Each row is where one point has got to under a steady rotation. How many steps took it there?
The counts run from 0 to 446.
[136 147 122 156 111  94 120 106 198 146 153 142 153 143 171 159 105 160
 140  85 109 160 102  95 141  89 153 141 121 122 108 137 143 159] -> 48
[144  94 128 113 155 173 137  81 162 125 135 117  70 142 121  97 113 152
 101 171 122 122  96 170 116 106 151 134 187 121 118 130 139 102] -> 20
[106 131 165 103 123 132 140  72 139 140 126  84 153 154 103  87 101  99
 139 159 117 117 156 160 183  99 135 162 128 122 137 160 128 125] -> 199
[164 153 143  74 138 140 124  77 157 144 106 131 125 170 112 167 104 125
 125 139 111  99  89 173 123 109 137 108 165 111 110 133 159 105] -> 342
[136 103  74 104 125 128 107 159  98 131  99 143 152  78 137 104 180 114
  89 149 136 120 174  95 108 112  70 116 136 120 123 132 111 122] -> 158
[115 156 159 113 139 162  95 149  98  58 162 103  96 154 103 151 152 104
 125 159 100 101  99 163 136 150 139 104 129 169 139 106  97 112] -> 410
[113 122 170 122 121  93 152 124 112 149  79 112 133 121  97 114 103  72
 121 136  73 127 100 150 164 109 121 174 172 173 133 153 117 114] -> 357
[129  86 141  85 124 175 127 135  94 145  63 124 129 133  98 100 144  75
 121 142 102 104 135 140 110 127 113 133 186 115 118 151 109 113] -> 22
[146 180 132 124 158 106 141  98 158 125 128  95 147 123 150 166 141  99
 135 108  98 146  85 134 168 123 152  79  78 170 104 129 121 100] -> 58
[ 87 103 101 165 119 124 136 127 133 145 132 101 157  94 150  55 162 135
 125 126 163 151 169 119 152 124 109 160 103 122 110 132 118 157] -> 294
[ 63 119  95 135  80 155  70 146 139 138 147 128 117 125 100 171 171 130
 131 144 104 107 110 127 115 114 121 136 170  94 130 108 150 135] -> 263
[133 119 133 148 113  92 141 133 141 123 119 153 148 120 165  73 103 118
 114 119 191 152 149 129 146 108 128 172 135 166 154 157 100 178] -> 220
[ 88 120 141 118  96 135 103 111 110 138  93 129 168 105 139  89 178  56
 155 108 158 117 165 118 148 138 126 126 130 126 113 169 146 131] -> 210
[111 101 138 176 147 123 136 138 142 167  77 166 130 104 125 138 134  98
 141  67 115 136 101 106  84 134 152 123 160 144 120  98 155 149] -> 38
[230 128 118 125 174 120 122 124 136 117 130 144 117 161 147 103 113 131
 102 126 109 154 126 123 111 130  98 144 132 144 112 134 106 105] -> 237
[ 63 104 127 151 110 163 127 109 150 166 120 164 122  95 136 145 142 123
 121 129 152  90 110 131  97  85 169 123 180 134 162 104 159 138] -> 31
[137  96 149 103 177 156 138  90 142  88 169 128  81 140 128 114 107 141
  90 165 116 109 113 156 107 136 163 105 165 152 149  98 117 102] -> 417
[ 70 118 166 132 112 207 127 115 135 127 130  89 123 129 121 122 137  76
 136 119 117 132  91 140 138 125 187 102 115 153  88 122 101 132] -> 201
[ 94  86 103 160 138 155 135 133 110 168  79 144 125  88 107 100 158 112
 115 133 135  99 148 135  93 127 111 163 193 116 161 111 142 126] -> 345
[142 131 101 130 162  68 128 103 151  98 126 103 113 142  90 138 120 136
 118 142  98 124 138 198 143 172  97 164 155 112 175 117 145 135] -> 176
[ 84 167 142 157 102 188 112 130 116 139 102 111 155 136 102 153 168 136
 157 133 143  91 110 131 135 115 109 126 168  78 160 102 140 146] -> 24
[ 80  72 124 129 123 210 101 119 142 107 136 125 104 117 126 116 171 110
 126 142 108 113 126 121  86 141 173 112 173  99 120 120 136 127] -> 105
[ 93 109 170 128 131 158 150 110 142 136 115 103  96 118 128  66 108 140
 113 135 143 156  82 152 157  95 144 148 180 155  86 131 123 136] -> 117
[ 63 139 153 125 121 113 131 111 153 108 160  80 102 128  98 129 130 139
 140 163  72 125  84 156 177 106 142 139 139 140 127 113 134 117] -> 274
[151 116 135 109 136 108 121 162  99 100 165 121 102 161 124  98  94 167
  91 128 127 152 117 130 127 114  88 142 122 164  89 101  78 157] -> 401
[125 120 125 138 169 105 104 122  91 110 141 135 135 133 104 133 159 131
 139 116 124  88 182 123  96 181  92 121 140  98 179  84 157 130] -> 91
[ 67  92 170 102 128 121 138 125 145 124 142 105 100 122 122 134 121 139
 124 133  53 139  75 114 145 104 157 101 140 152  76 115 120 109] -> 275
[105 162 123 172 109  89 101 111 147 108 144 123 159  98 165 105 174 122
 157 145 155 122 136 101 188  99 109 152 127 138 173 145 160 109] -> 137
[ 79 124 153 137 114 156 112 118 100 156 135 108 166 125  91 115 155  66
 154 132  77 102 163 109 156 123 143 140  95 144 120 135 124  95] -> 284
[ 73 148 149 165 108 141  99 146 132 134 122 131 127 109 108 168 174  87
 167 112  84 121  82 116 140 129 144  98 140 141 111 112 166 103] -> 359
[ 95 105 123 113 134 136 101 151 113 145 158 169 129 147 111 181 135 171
 108 105 119 101 131 111  71 115 121  98 138 125 129  64 136 156] -> 173
[121 114 144 161 143  94 161  83 178 162 109 147 119 126 164  85  92 143
 121  99 171 152 112 143 129 104 144 164 161 138 136 137 154 168] -> 123
[176 181 111 190 150  86 112 116 134 115 134 145 159 133 155 119 144 120
 148 107 171 135 159 116 143 149  99 162 117 138 181 121 145 140] -> 227
[167 106 147  85 155 167 129 145 124  61 120 111  98 141 147 100 128 156
  96 134 108 147  91 121 118 123 116 108 170 141 108 139  79 127] -> 327
[190 143 149 163 159 127 128 152  93 150 121 137 143 135 137 105 126  89
 121  97  92 151 125  85 125 121 112 145 105 185 102 118  95  95] -> 141
[158 138 142 132 152 135 132 108 116 137  73 123 175 156 115 137 135 143
 136 106 144 101 164 115 114 141 100 136 172  71 178 108 136 161] -> 17
[117 139 110 122 113 152  64 139 109  72 180 160 104 124 151 121 178  89
 118 151 148 107 132 134 115 141 139  98 122 164 124 121 139  92] -> 314
